In the data rows, 128 means zero.
Here are some points, each followed by its number:
[152, 111, 123, 91, 121, 138, 191, 144, 127, 147, 112, 142, 96, 112, 150, 106, 107, 251, 75, 82, 156, 98] 0
[181, 157, 124, 164, 150, 140, 219, 183, 162, 128, 129, 106, 105, 77, 105, 101, 98, 189, 103, 93, 89, 61] 1
[119, 110, 114, 157, 105, 110, 132, 183, 192, 127, 117, 100, 196, 154, 129, 85, 94, 117, 104, 92, 49, 172] 2
[109, 93, 65, 173, 143, 176, 174, 130, 116, 134, 146, 150, 88, 96, 71, 85, 173, 140, 127, 133, 165, 21] 3
[171, 110, 165, 177, 141, 158, 123, 128, 163, 47, 101, 66, 128, 203, 218, 164, 131, 129, 102, 103, 72, 149] 4
[160, 139, 102, 118, 73, 94, 95, 156, 151, 173, 135, 115, 141, 176, 188, 102, 82, 23, 116, 71, 94, 144] 5
[188, 255, 237, 73, 221, 195, 143, 112, 138, 105, 52, 94, 55, 166, 102, 134, 133, 153, 194, 140, 128, 141] 6
[179, 132, 108, 130, 113, 132, 150, 129, 117, 200, 175, 127, 109, 84, 70, 129, 133, 98, 121, 124, 165, 86] 7
[142, 129, 106, 121, 124, 174, 97, 46, 41, 88, 114, 176, 131, 128, 182, 209, 173, 177, 127, 194, 187, 124] 8
[150, 93, 57, 102, 82, 61, 80, 81, 106, 183, 166, 155, 156, 125, 144, 150, 141, 90, 84, 183, 151, 111] 9
[181, 146, 123, 93, 160, 168, 119, 82, 41, 124, 130, 160, 124, 131, 97, 122, 104, 204, 154, 137, 214, 119] 10
[166, 189, 164, 117, 168, 160, 176, 173, 149, 225, 161, 163, 106, 138, 114, 115, 144, 117, 90, 106, 116, 157] 11
[162, 131, 136, 111, 108, 77, 63, 125, 135, 96, 54, 207, 133, 110, 115, 12, 107, 163, 111, 102, 109, 104] 12
[140, 133, 134, 153, 193, 188, 196, 152, 170, 76, 55, 139, 12, 102, 184, 173, 156, 212, 162, 141, 119, 71] 13
[154, 179, 194, 153, 165, 156, 130, 119, 154, 35, 0, 30, 132, 198, 156, 118, 81, 127, 132, 113, 129, 195] 14
[155, 136, 146, 134, 196, 183, 192, 173, 144, 78, 49, 102, 31, 118, 181, 129, 101, 226, 121, 118, 78, 38] 15
[217, 205, 169, 105, 207, 196, 189, 145, 131, 97, 91, 80, 43, 101, 115, 96, 122, 147, 161, 114, 76, 43] 16
[104, 164, 132, 144, 171, 146, 211, 161, 143, 98, 52, 123, 58, 132, 151, 167, 122, 171, 165, 138, 104, 117] 17
[143, 140, 134, 80, 193, 160, 129, 89, 74, 145, 154, 128, 118, 95, 74, 144, 98, 167, 181, 176, 210, 139] 18
[161, 133, 127, 72, 213, 214, 180, 132, 105, 94, 122, 128, 79, 97, 122, 155, 155, 98, 149, 157, 135, 104] 19
[129, 111, 106, 158, 118, 113, 154, 147, 139, 119, 101, 104, 159, 150, 116, 114, 119, 132, 149, 109, 85, 157] 20
[57, 90, 61, 152, 140, 133, 128, 113, 91, 91, 202, 155, 119, 113, 114, 178, 137, 163, 153, 181, 194, 96] 21
[172, 116, 129, 195, 145, 160, 199, 192, 159, 151, 112, 126, 96, 75, 125, 128, 148, 152, 149, 114, 83, 91] 22
[116, 153, 169, 138, 134, 151, 97, 122, 113, 153, 145, 103, 139, 105, 123, 83, 109, 143, 77, 117, 128, 83] 23
[102, 180, 156, 128, 152, 146, 174, 137, 122, 217, 158, 131, 127, 137, 127, 139, 148, 151, 64, 137, 96, 107] 24
[184, 151, 174, 89, 115, 110, 105, 130, 129, 114, 38, 214, 75, 120, 92, 44, 118, 182, 106, 120, 118, 112] 25
[114, 134, 219, 118, 110, 100, 111, 90, 87, 136, 108, 42, 140, 146, 136, 124, 122, 62, 145, 137, 184, 197] 26
[67, 146, 173, 115, 118, 129, 101, 102, 110, 202, 199, 166, 122, 159, 126, 159, 124, 142, 48, 161, 129, 90] 27
[73, 104, 124, 165, 137, 111, 109, 147, 165, 86, 105, 128, 150, 212, 178, 159, 139, 117, 118, 112, 80, 165] 28
[118, 64, 87, 140, 105, 73, 122, 134, 137, 97, 75, 109, 121, 134, 102, 39, 113, 183, 140, 126, 125, 122] 29
[153, 113, 100, 156, 146, 120, 169, 143, 123, 181, 154, 126, 107, 82, 102, 91, 106, 112, 137, 118, 164, 127] 30
[69, 148, 149, 163, 118, 101, 163, 115, 117, 103, 107, 107, 161, 166, 156, 176, 132, 80, 160, 136, 130, 191] 31
[100, 107, 76, 135, 98, 95, 116, 174, 144, 124, 119, 96, 180, 164, 137, 78, 101, 116, 136, 97, 63, 168] 32
[159, 151, 134, 160, 144, 143, 205, 195, 210, 65, 131, 81, 145, 102, 149, 52, 61, 222, 74, 68, 41, 108] 33
[104, 97, 81, 87, 96, 126, 41, 107, 147, 105, 92, 87, 220, 184, 184, 142, 108, 71, 118, 71, 131, 155] 34
[77, 160, 190, 95, 132, 124, 92, 106, 106, 210, 201, 207, 135, 140, 143, 154, 166, 101, 47, 142, 135, 81] 35
[118, 58, 73, 120, 116, 114, 89, 93, 144, 147, 109, 112, 160, 155, 120, 108, 160, 141, 142, 125, 107, 132] 36
[255, 254, 215, 116, 134, 135, 165, 151, 137, 114, 122, 251, 95, 81, 57, 117, 147, 85, 102, 121, 131, 110] 37
[192, 151, 115, 91, 193, 186, 103, 120, 105, 141, 89, 103, 85, 87, 90, 172, 158, 137, 179, 166, 151, 104] 38
[183, 207, 196, 145, 126, 128, 182, 142, 166, 79, 148, 181, 126, 109, 96, 116, 108, 174, 103, 61, 116, 99] 39
[129, 140, 136, 143, 111, 94, 155, 156, 185, 113, 124, 77, 173, 138, 122, 86, 84, 76, 115, 109, 69, 200] 40
[115, 129, 95, 123, 121, 84, 59, 93, 116, 196, 139, 86, 184, 156, 121, 118, 142, 93, 133, 120, 102, 111] 41
[133, 135, 145, 139, 138, 102, 166, 114, 142, 105, 123, 123, 128, 105, 157, 74, 113, 246, 96, 53, 150, 100] 42
[172, 143, 150, 113, 71, 83, 72, 147, 136, 92, 69, 242, 83, 114, 120, 32, 97, 141, 91, 144, 101, 116] 43
[89, 100, 103, 123, 133, 142, 161, 141, 134, 158, 171, 159, 181, 150, 143, 173, 139, 144, 100, 119, 94, 131] 44
[84, 148, 196, 140, 131, 101, 138, 107, 140, 73, 33, 27, 134, 160, 161, 147, 144, 73, 193, 142, 125, 187] 45
[118, 65, 49, 156, 129, 150, 99, 76, 57, 56, 167, 213, 165, 133, 113, 174, 146, 171, 148, 195, 225, 124] 46
[101, 182, 168, 152, 115, 92, 111, 115, 139, 157, 164, 148, 179, 135, 92, 95, 124, 147, 93, 87, 82, 91] 47
[140, 136, 110, 136, 102, 78, 124, 148, 127, 144, 140, 103, 136, 161, 144, 115, 98, 49, 135, 107, 95, 162] 48
[127, 152, 140, 152, 158, 144, 201, 155, 142, 181, 139, 108, 127, 102, 174, 164, 123, 191, 104, 101, 82, 125] 49
[88, 117, 224, 116, 82, 104, 154, 121, 113, 86, 109, 82, 118, 143, 106, 110, 90, 21, 173, 148, 115, 224] 50
[121, 173, 150, 151, 129, 125, 139, 115, 182, 92, 86, 51, 181, 189, 166, 129, 127, 69, 108, 112, 99, 188] 51
[135, 174, 188, 109, 206, 181, 165, 144, 133, 66, 48, 117, 45, 176, 205, 223, 186, 159, 179, 150, 130, 156] 52
[148, 121, 162, 166, 123, 119, 180, 163, 176, 108, 176, 121, 125, 139, 117, 132, 113, 183, 98, 69, 100, 77] 53
[204, 169, 121, 168, 122, 135, 146, 108, 136, 194, 132, 81, 103, 102, 100, 151, 168, 126, 124, 172, 137, 147] 54
[95, 74, 66, 155, 102, 75, 66, 130, 133, 177, 123, 112, 195, 163, 132, 91, 149, 124, 123, 118, 74, 124] 55
[168, 158, 136, 123, 90, 71, 47, 147, 148, 93, 100, 186, 119, 136, 136, 6, 87, 103, 129, 94, 55, 107] 56
[77, 120, 94, 178, 126, 102, 179, 159, 158, 135, 71, 125, 131, 134, 149, 125, 134, 159, 152, 112, 82, 166] 57
[64, 135, 170, 69, 158, 157, 114, 73, 86, 57, 47, 49, 91, 163, 135, 172, 152, 110, 217, 185, 143, 140] 58
[94, 132, 222, 114, 67, 55, 64, 101, 83, 118, 104, 22, 199, 174, 201, 74, 123, 55, 151, 137, 182, 163] 59
[83, 114, 95, 142, 130, 134, 129, 109, 124, 64, 137, 96, 181, 154, 161, 140, 133, 107, 142, 110, 151, 183] 60
[106, 126, 138, 103, 119, 143, 139, 180, 160, 214, 146, 139, 200, 158, 142, 150, 114, 143, 84, 88, 51, 113] 61
[52, 140, 226, 84, 143, 129, 66, 138, 115, 168, 212, 194, 110, 110, 177, 90, 106, 100, 34, 92, 134, 78] 62
[206, 146, 131, 138, 123, 149, 132, 99, 93, 175, 134, 146, 73, 118, 107, 174, 161, 110, 141, 175, 175, 165] 63
[161, 177, 137, 157, 184, 191, 152, 117, 189, 88, 92, 124, 26, 99, 153, 170, 226, 162, 173, 152, 157, 95] 64
[66, 46, 54, 113, 67, 44, 58, 85, 110, 219, 150, 94, 174, 148, 124, 135, 162, 100, 131, 162, 149, 121] 65
[186, 135, 115, 141, 161, 139, 168, 157, 127, 135, 141, 102, 92, 65, 56, 73, 147, 101, 137, 155, 125, 26] 66
[165, 130, 95, 139, 92, 119, 125, 126, 116, 189, 148, 104, 96, 146, 188, 81, 53, 41, 132, 84, 135, 195] 67
[43, 49, 86, 98, 84, 64, 80, 103, 127, 125, 108, 22, 153, 147, 115, 77, 162, 144, 189, 141, 113, 205] 68
[96, 86, 68, 176, 135, 172, 120, 108, 127, 79, 147, 197, 144, 129, 95, 104, 143, 111, 129, 93, 200, 89] 69
[224, 201, 172, 136, 158, 188, 141, 142, 122, 140, 133, 96, 130, 96, 64, 93, 101, 161, 140, 121, 165, 150] 70
[132, 103, 77, 88, 94, 80, 79, 70, 132, 132, 95, 163, 134, 129, 104, 90, 159, 109, 132, 158, 147, 119] 71
[123, 115, 94, 142, 141, 156, 140, 94, 64, 110, 171, 193, 111, 122, 89, 100, 66, 202, 149, 137, 254, 122] 72
[83, 97, 74, 158, 132, 118, 150, 129, 132, 111, 176, 130, 169, 138, 112, 146, 129, 82, 140, 106, 146, 168] 73
[154, 156, 118, 181, 151, 156, 175, 166, 151, 113, 61, 86, 73, 91, 163, 151, 132, 191, 166, 123, 105, 119] 74
[76, 151, 115, 95, 135, 112, 103, 114, 123, 246, 179, 171, 177, 149, 133, 170, 154, 111, 54, 143, 114, 85] 75
[110, 146, 126, 169, 121, 95, 189, 142, 141, 163, 112, 108, 146, 119, 106, 168, 124, 93, 164, 115, 98, 189] 76
[81, 106, 192, 126, 122, 112, 180, 166, 154, 118, 97, 112, 129, 131, 101, 130, 83, 25, 149, 133, 111, 240] 77
[143, 125, 115, 96, 104, 112, 65, 83, 108, 149, 107, 100, 142, 162, 124, 44, 164, 121, 145, 127, 123, 121] 78
[151, 140, 175, 130, 140, 130, 192, 207, 185, 112, 167, 157, 144, 139, 107, 133, 86, 181, 76, 58, 80, 78] 79
[128, 105, 95, 114, 185, 172, 173, 138, 128, 114, 56, 117, 69, 112, 132, 162, 115, 179, 174, 130, 113, 62] 80
[83, 142, 112, 160, 131, 128, 124, 134, 192, 55, 64, 80, 166, 212, 186, 126, 113, 135, 107, 110, 86, 193] 81
[71, 91, 84, 149, 142, 121, 120, 135, 117, 147, 175, 149, 113, 76, 74, 154, 137, 165, 150, 202, 183, 70] 82
[74, 29, 56, 179, 130, 138, 113, 124, 120, 54, 192, 158, 163, 140, 114, 154, 158, 94, 139, 112, 165, 113] 83
[68, 163, 135, 95, 127, 131, 116, 145, 141, 240, 177, 124, 189, 154, 123, 153, 108, 145, 51, 102, 80, 96] 84
[116, 68, 124, 154, 152, 123, 163, 133, 105, 90, 175, 170, 141, 170, 183, 213, 169, 137, 146, 127, 99, 152] 85
[99, 133, 102, 161, 109, 129, 169, 166, 217, 111, 78, 110, 165, 140, 149, 77, 104, 148, 103, 76, 85, 201] 86
[132, 112, 84, 103, 171, 178, 93, 131, 111, 129, 104, 144, 94, 79, 88, 147, 158, 110, 178, 187, 159, 63] 87
[133, 89, 133, 149, 151, 135, 172, 121, 98, 101, 203, 148, 152, 154, 172, 200, 183, 135, 138, 136, 126, 155] 88
New points follow, each followed by the numbers of its three nearest points above, smallest number first.
[118, 57, 62, 114, 108, 124, 65, 133, 154, 154, 141, 143, 126, 80, 116, 191, 173, 181, 131, 157, 255, 87] 21 82 87
[49, 146, 143, 0, 174, 162, 1, 85, 67, 84, 38, 79, 41, 115, 149, 213, 197, 168, 185, 225, 211, 172] 8 38 58
[147, 140, 148, 140, 157, 149, 150, 132, 100, 125, 171, 179, 165, 126, 141, 167, 152, 155, 114, 132, 155, 166] 44 85 88
[253, 230, 202, 107, 156, 134, 156, 132, 127, 141, 157, 205, 75, 103, 70, 113, 114, 93, 118, 139, 115, 124] 37 39 70
[107, 170, 242, 42, 127, 106, 72, 121, 109, 135, 255, 255, 77, 94, 188, 121, 120, 69, 10, 117, 162, 74] 27 35 62
[135, 158, 120, 128, 155, 140, 157, 120, 91, 137, 167, 106, 121, 118, 86, 150, 110, 144, 167, 136, 184, 141] 7 18 30
[83, 95, 57, 158, 132, 122, 183, 145, 124, 139, 147, 129, 159, 118, 83, 139, 142, 105, 146, 130, 126, 117] 20 44 73
[191, 149, 138, 100, 68, 74, 75, 160, 134, 93, 104, 255, 98, 86, 146, 66, 91, 90, 81, 126, 126, 120] 12 43 56
[96, 108, 86, 93, 117, 93, 103, 104, 109, 240, 173, 170, 160, 151, 119, 197, 160, 111, 82, 159, 140, 94] 9 27 75
[171, 156, 129, 114, 94, 65, 53, 140, 141, 109, 86, 201, 125, 123, 138, 27, 98, 104, 115, 109, 72, 104] 12 43 56
[84, 123, 113, 86, 181, 134, 110, 86, 84, 63, 180, 121, 103, 160, 122, 184, 161, 172, 183, 153, 180, 106] 18 21 88
[153, 113, 142, 52, 60, 65, 0, 140, 168, 102, 170, 249, 118, 88, 221, 36, 69, 22, 73, 52, 138, 109] 5 43 56
[137, 119, 87, 146, 136, 162, 134, 97, 86, 131, 167, 180, 112, 96, 70, 114, 87, 197, 147, 161, 231, 91] 10 18 72
[75, 89, 55, 97, 91, 110, 55, 118, 111, 123, 144, 98, 208, 171, 179, 159, 138, 86, 131, 108, 136, 148] 34 41 60
[218, 174, 157, 130, 93, 92, 112, 154, 124, 94, 123, 168, 100, 142, 160, 58, 49, 66, 131, 84, 60, 140] 5 48 56
[196, 179, 187, 150, 114, 126, 191, 155, 170, 100, 141, 191, 123, 105, 92, 155, 104, 170, 84, 85, 133, 80] 39 53 79
[110, 181, 154, 149, 106, 113, 125, 119, 193, 112, 104, 76, 212, 170, 182, 137, 100, 48, 85, 118, 112, 181] 40 51 81
[40, 105, 187, 16, 205, 197, 97, 78, 70, 123, 92, 113, 80, 152, 141, 201, 183, 115, 236, 201, 186, 146] 18 19 58
[110, 94, 79, 174, 148, 130, 160, 113, 108, 45, 62, 76, 90, 121, 222, 150, 151, 252, 163, 119, 159, 144] 17 74 80
[163, 161, 141, 175, 132, 104, 193, 174, 143, 156, 137, 95, 142, 101, 80, 129, 134, 88, 142, 119, 94, 158] 20 30 76
[194, 155, 139, 71, 182, 152, 121, 120, 88, 161, 115, 107, 91, 103, 73, 142, 97, 96, 158, 125, 141, 123] 18 19 38
[119, 120, 85, 114, 72, 55, 107, 100, 146, 155, 106, 192, 133, 121, 97, 126, 137, 122, 96, 168, 160, 104] 9 36 71
[108, 88, 111, 78, 202, 213, 126, 136, 103, 58, 126, 148, 68, 111, 181, 214, 190, 155, 204, 162, 119, 123] 19 52 80
[126, 156, 153, 165, 108, 122, 93, 113, 98, 191, 123, 88, 147, 124, 116, 112, 84, 114, 106, 118, 107, 118] 23 41 47
[139, 128, 96, 101, 170, 150, 85, 80, 77, 116, 144, 153, 126, 96, 147, 214, 186, 156, 170, 212, 196, 170] 8 18 63
[185, 153, 156, 139, 183, 182, 153, 117, 155, 70, 91, 57, 104, 153, 164, 126, 149, 110, 120, 123, 111, 139] 4 14 51
[204, 164, 134, 149, 102, 80, 128, 144, 115, 126, 96, 160, 104, 107, 138, 97, 60, 68, 125, 117, 88, 165] 5 48 67
[154, 162, 141, 155, 111, 131, 202, 166, 193, 125, 137, 93, 163, 124, 98, 125, 80, 91, 127, 98, 61, 197] 2 40 76
[90, 81, 100, 119, 124, 148, 152, 164, 146, 152, 148, 167, 176, 164, 151, 160, 128, 160, 111, 99, 78, 136] 20 44 61
[200, 149, 127, 150, 127, 151, 181, 139, 151, 207, 149, 104, 99, 95, 72, 111, 158, 91, 129, 100, 134, 105] 7 30 54
[172, 142, 172, 152, 117, 132, 157, 173, 169, 59, 121, 95, 145, 145, 117, 5, 40, 195, 68, 80, 53, 156] 2 33 86
[127, 111, 132, 146, 131, 135, 171, 161, 138, 96, 126, 70, 133, 119, 152, 47, 76, 249, 92, 59, 107, 103] 0 33 42
[189, 151, 133, 143, 107, 112, 89, 159, 127, 73, 127, 117, 126, 127, 125, 23, 65, 117, 124, 95, 66, 163] 32 40 56
[103, 115, 77, 139, 86, 92, 81, 102, 110, 199, 136, 112, 166, 150, 121, 124, 132, 112, 108, 131, 122, 123] 36 41 55
[133, 75, 35, 174, 130, 135, 119, 150, 127, 176, 137, 108, 107, 83, 53, 104, 177, 143, 105, 185, 178, 0] 3 66 82
[200, 150, 159, 114, 100, 125, 188, 161, 129, 100, 108, 158, 137, 146, 113, 79, 77, 168, 90, 62, 108, 145] 39 53 79
[130, 130, 130, 144, 122, 139, 130, 106, 101, 64, 145, 111, 115, 193, 156, 178, 132, 145, 139, 120, 164, 160] 31 60 88
[172, 125, 107, 121, 103, 127, 122, 117, 88, 151, 184, 143, 89, 86, 104, 135, 136, 77, 102, 147, 176, 105] 7 30 63
[157, 135, 130, 116, 140, 117, 102, 100, 116, 139, 105, 133, 127, 95, 82, 89, 98, 146, 135, 132, 110, 109] 23 30 78
[159, 122, 118, 97, 162, 160, 121, 92, 112, 151, 107, 115, 123, 120, 86, 151, 136, 130, 158, 139, 127, 111] 18 38 87
[157, 128, 164, 131, 69, 147, 131, 106, 69, 146, 216, 177, 30, 152, 102, 166, 146, 125, 99, 149, 187, 141] 7 27 63
[196, 159, 127, 172, 164, 151, 164, 135, 179, 171, 171, 113, 91, 93, 110, 138, 180, 127, 136, 155, 116, 144] 22 30 54
[185, 133, 102, 131, 165, 155, 153, 135, 134, 103, 125, 115, 104, 73, 74, 110, 103, 133, 158, 121, 124, 54] 1 30 66
[127, 109, 137, 145, 184, 169, 152, 139, 159, 35, 66, 93, 85, 167, 209, 155, 126, 169, 126, 117, 94, 139] 4 17 74
[86, 100, 116, 119, 132, 150, 156, 191, 158, 177, 118, 145, 160, 149, 168, 128, 122, 208, 96, 64, 71, 111] 44 49 61
[119, 75, 50, 158, 133, 160, 95, 99, 79, 76, 156, 207, 142, 112, 112, 176, 178, 174, 134, 211, 208, 104] 8 21 46
[159, 138, 150, 119, 118, 126, 111, 120, 109, 140, 106, 153, 93, 100, 95, 110, 80, 135, 107, 144, 115, 93] 23 25 30
[106, 164, 166, 123, 168, 144, 171, 122, 109, 190, 166, 177, 132, 141, 134, 124, 166, 115, 72, 145, 130, 124] 11 24 35
[207, 172, 143, 120, 73, 75, 88, 172, 156, 67, 61, 212, 101, 122, 175, 9, 44, 81, 118, 95, 53, 142] 12 43 56
[109, 117, 128, 153, 163, 136, 192, 171, 156, 158, 109, 129, 132, 106, 195, 143, 129, 224, 117, 73, 76, 121] 49 57 74
[81, 117, 112, 116, 103, 113, 100, 162, 155, 185, 149, 138, 188, 170, 138, 112, 134, 153, 94, 75, 67, 95] 55 61 84
[75, 130, 118, 73, 99, 171, 107, 202, 200, 179, 168, 134, 210, 164, 140, 92, 85, 159, 69, 53, 19, 112] 2 61 84
[97, 75, 45, 169, 120, 120, 106, 130, 119, 166, 174, 121, 116, 95, 73, 136, 168, 141, 114, 219, 179, 32] 3 21 82
[148, 120, 77, 141, 155, 134, 103, 158, 135, 144, 110, 127, 98, 92, 74, 152, 154, 148, 139, 149, 188, 55] 3 82 87
[33, 53, 34, 162, 134, 95, 64, 139, 106, 100, 194, 178, 114, 123, 122, 242, 215, 161, 140, 190, 242, 89] 21 46 82
[145, 105, 74, 111, 117, 83, 48, 80, 102, 133, 86, 148, 204, 165, 141, 162, 125, 64, 124, 100, 181, 152] 34 41 71
[85, 62, 45, 127, 76, 51, 64, 83, 115, 206, 134, 111, 170, 142, 107, 128, 177, 123, 108, 182, 150, 116] 9 55 65
[161, 125, 174, 178, 127, 146, 123, 130, 149, 88, 101, 71, 145, 191, 221, 182, 143, 140, 124, 87, 75, 135] 4 28 51
[98, 55, 78, 100, 88, 112, 100, 133, 129, 207, 176, 159, 189, 166, 139, 165, 160, 131, 100, 124, 100, 107] 44 55 75
[157, 180, 142, 178, 148, 145, 204, 173, 146, 93, 138, 86, 119, 82, 124, 101, 73, 208, 111, 73, 84, 79] 1 33 53
[161, 118, 94, 104, 114, 97, 121, 111, 131, 126, 104, 164, 124, 86, 88, 139, 145, 172, 109, 146, 192, 83] 7 71 82
[126, 123, 102, 153, 107, 117, 153, 181, 188, 99, 109, 96, 192, 158, 119, 68, 86, 131, 121, 76, 56, 180] 2 32 86
[119, 114, 81, 67, 94, 148, 47, 116, 173, 130, 95, 87, 210, 191, 194, 128, 108, 64, 104, 59, 115, 147] 5 32 34
[43, 101, 64, 146, 144, 128, 131, 90, 81, 78, 213, 158, 140, 109, 132, 146, 132, 166, 167, 152, 212, 134] 21 46 82
[194, 162, 145, 105, 139, 136, 119, 116, 135, 85, 160, 133, 119, 96, 78, 132, 130, 135, 148, 111, 167, 132] 7 18 70
[144, 121, 102, 169, 140, 143, 198, 153, 132, 162, 96, 105, 102, 89, 117, 146, 139, 163, 140, 141, 109, 83] 22 74 80
[83, 111, 112, 171, 134, 120, 136, 138, 152, 74, 94, 106, 120, 193, 176, 175, 127, 147, 141, 108, 89, 156] 28 57 81
[29, 96, 80, 50, 136, 168, 84, 48, 76, 67, 104, 62, 116, 148, 148, 156, 189, 160, 176, 177, 200, 164] 8 58 60
[49, 91, 70, 139, 140, 134, 86, 102, 73, 54, 189, 154, 110, 118, 118, 186, 144, 202, 162, 209, 230, 98] 21 46 82
[117, 82, 86, 133, 152, 140, 97, 110, 163, 66, 135, 130, 193, 162, 155, 116, 133, 86, 100, 82, 150, 153] 34 60 73
[112, 202, 183, 104, 156, 158, 167, 165, 143, 218, 162, 122, 160, 163, 121, 123, 131, 140, 46, 107, 70, 125] 11 24 84
[117, 181, 150, 154, 118, 116, 153, 126, 190, 137, 93, 84, 187, 157, 151, 143, 112, 48, 103, 115, 103, 198] 31 40 51
[229, 205, 205, 157, 105, 119, 204, 159, 152, 146, 151, 219, 106, 115, 81, 107, 129, 94, 73, 125, 100, 106] 11 37 39
[75, 97, 109, 159, 137, 107, 105, 135, 144, 44, 103, 105, 135, 227, 197, 170, 152, 121, 125, 114, 82, 153] 4 28 81
[181, 126, 92, 135, 128, 145, 175, 124, 95, 195, 161, 100, 89, 82, 53, 120, 173, 107, 123, 159, 160, 62] 7 30 66
[72, 81, 58, 122, 96, 84, 34, 113, 96, 98, 134, 102, 205, 190, 170, 163, 140, 91, 145, 110, 150, 164] 34 55 60
[125, 128, 107, 156, 120, 143, 196, 174, 214, 97, 92, 105, 149, 126, 148, 80, 89, 173, 109, 74, 68, 166] 2 33 86
[137, 194, 178, 165, 143, 122, 199, 173, 175, 100, 100, 102, 113, 130, 117, 146, 108, 97, 148, 115, 98, 195] 40 76 77
[140, 97, 137, 54, 213, 225, 119, 105, 91, 85, 165, 154, 75, 119, 147, 200, 176, 122, 179, 152, 144, 117] 19 38 87
[148, 106, 76, 117, 76, 52, 69, 59, 117, 202, 141, 131, 143, 165, 149, 128, 153, 81, 108, 172, 137, 99] 9 41 65
[134, 105, 82, 107, 95, 72, 112, 70, 153, 110, 92, 178, 153, 113, 76, 80, 153, 174, 122, 136, 176, 101] 29 36 71
[124, 111, 104, 171, 126, 128, 141, 102, 73, 100, 158, 155, 134, 128, 102, 134, 82, 152, 160, 137, 206, 173] 10 72 73
[103, 148, 158, 43, 107, 110, 82, 137, 111, 190, 241, 221, 139, 108, 165, 152, 132, 76, 27, 130, 136, 78] 27 35 62
[182, 213, 176, 143, 175, 161, 189, 155, 186, 137, 103, 126, 52, 95, 129, 161, 191, 124, 171, 132, 118, 135] 17 64 74
[243, 189, 159, 160, 110, 104, 160, 160, 138, 55, 133, 154, 123, 130, 107, 71, 66, 95, 116, 104, 73, 147] 39 40 56
[209, 155, 167, 157, 115, 132, 139, 135, 103, 163, 178, 138, 58, 135, 89, 154, 147, 109, 130, 148, 139, 172] 7 54 63
[141, 159, 147, 155, 124, 115, 80, 122, 102, 160, 131, 81, 136, 145, 112, 110, 81, 103, 128, 106, 89, 146] 23 41 48
[84, 166, 127, 132, 123, 113, 111, 164, 162, 142, 171, 123, 178, 150, 125, 80, 113, 180, 79, 52, 69, 104] 47 61 84
[66, 123, 88, 95, 167, 162, 125, 116, 87, 83, 156, 139, 90, 138, 133, 221, 172, 133, 186, 187, 176, 138] 8 21 87
[164, 169, 188, 160, 120, 107, 143, 171, 143, 41, 123, 129, 146, 133, 119, 2, 72, 215, 62, 77, 72, 135] 33 39 42
[85, 115, 204, 170, 120, 88, 168, 112, 132, 79, 54, 30, 145, 145, 126, 131, 84, 93, 180, 153, 100, 208] 31 45 50
[123, 156, 142, 153, 106, 117, 187, 149, 196, 135, 120, 102, 177, 137, 104, 120, 97, 72, 114, 110, 77, 208] 2 40 76
[166, 132, 117, 97, 92, 93, 31, 131, 131, 93, 90, 169, 130, 125, 127, 5, 108, 113, 146, 110, 69, 114] 12 43 56
[90, 101, 67, 170, 143, 179, 140, 117, 121, 91, 148, 178, 118, 111, 100, 103, 175, 119, 134, 101, 177, 58] 3 69 83
[139, 123, 120, 168, 161, 161, 168, 150, 143, 87, 52, 62, 76, 96, 140, 117, 114, 184, 179, 130, 98, 93] 17 74 80
[86, 106, 198, 108, 81, 112, 149, 124, 120, 85, 108, 64, 153, 109, 108, 130, 126, 59, 189, 160, 126, 219] 26 50 77
[192, 149, 121, 125, 86, 122, 112, 156, 173, 146, 121, 115, 132, 170, 174, 86, 42, 48, 103, 57, 73, 169] 5 48 67
[114, 127, 102, 174, 137, 118, 211, 164, 157, 125, 88, 115, 122, 118, 136, 137, 109, 169, 145, 104, 80, 134] 20 57 74
[122, 76, 56, 129, 85, 51, 33, 135, 135, 158, 113, 97, 184, 155, 149, 42, 130, 119, 127, 106, 86, 118] 32 36 55
[219, 166, 185, 103, 110, 94, 113, 136, 119, 129, 104, 243, 53, 79, 70, 127, 132, 78, 101, 175, 180, 106] 25 37 63
[187, 135, 152, 122, 100, 151, 184, 163, 171, 90, 113, 115, 140, 144, 120, 49, 38, 166, 95, 59, 64, 159] 2 33 86
[99, 86, 72, 146, 158, 142, 98, 130, 136, 131, 158, 142, 96, 89, 64, 148, 196, 159, 149, 222, 200, 40] 21 82 87
[174, 130, 164, 114, 102, 99, 140, 96, 97, 140, 147, 189, 89, 107, 128, 143, 98, 128, 70, 171, 147, 129] 7 27 63
[147, 129, 92, 156, 145, 118, 156, 109, 133, 148, 154, 156, 128, 113, 125, 101, 75, 117, 134, 94, 181, 174] 20 30 73
[12, 20, 54, 158, 114, 110, 102, 104, 83, 35, 151, 107, 160, 147, 133, 137, 133, 82, 173, 142, 186, 115] 21 60 83
[127, 103, 64, 97, 110, 110, 57, 97, 112, 142, 99, 130, 208, 179, 151, 160, 137, 67, 102, 100, 157, 141] 34 36 41
[97, 116, 139, 161, 128, 113, 123, 130, 155, 98, 122, 107, 149, 189, 175, 176, 149, 92, 127, 99, 105, 163] 28 31 60
[226, 174, 165, 161, 131, 105, 183, 161, 163, 71, 132, 125, 95, 127, 113, 67, 41, 54, 128, 85, 66, 186] 39 40 48
[144, 157, 131, 153, 120, 120, 190, 156, 202, 152, 143, 99, 161, 127, 102, 133, 88, 96, 114, 96, 69, 186] 2 40 76
[76, 158, 150, 130, 124, 106, 116, 123, 141, 183, 164, 134, 168, 132, 115, 112, 116, 173, 77, 93, 116, 93] 23 47 84
[74, 133, 117, 81, 106, 157, 112, 193, 168, 196, 168, 135, 204, 163, 136, 113, 97, 156, 66, 67, 46, 106] 44 61 84
[136, 106, 112, 168, 127, 135, 184, 156, 153, 181, 115, 111, 117, 90, 119, 155, 123, 153, 141, 113, 93, 100] 22 30 49
[93, 135, 113, 124, 148, 139, 169, 129, 125, 170, 197, 146, 169, 149, 128, 157, 165, 126, 91, 142, 100, 127] 24 44 75
[82, 101, 104, 108, 99, 131, 99, 190, 160, 167, 145, 138, 195, 177, 150, 86, 123, 160, 95, 62, 42, 103] 2 32 61
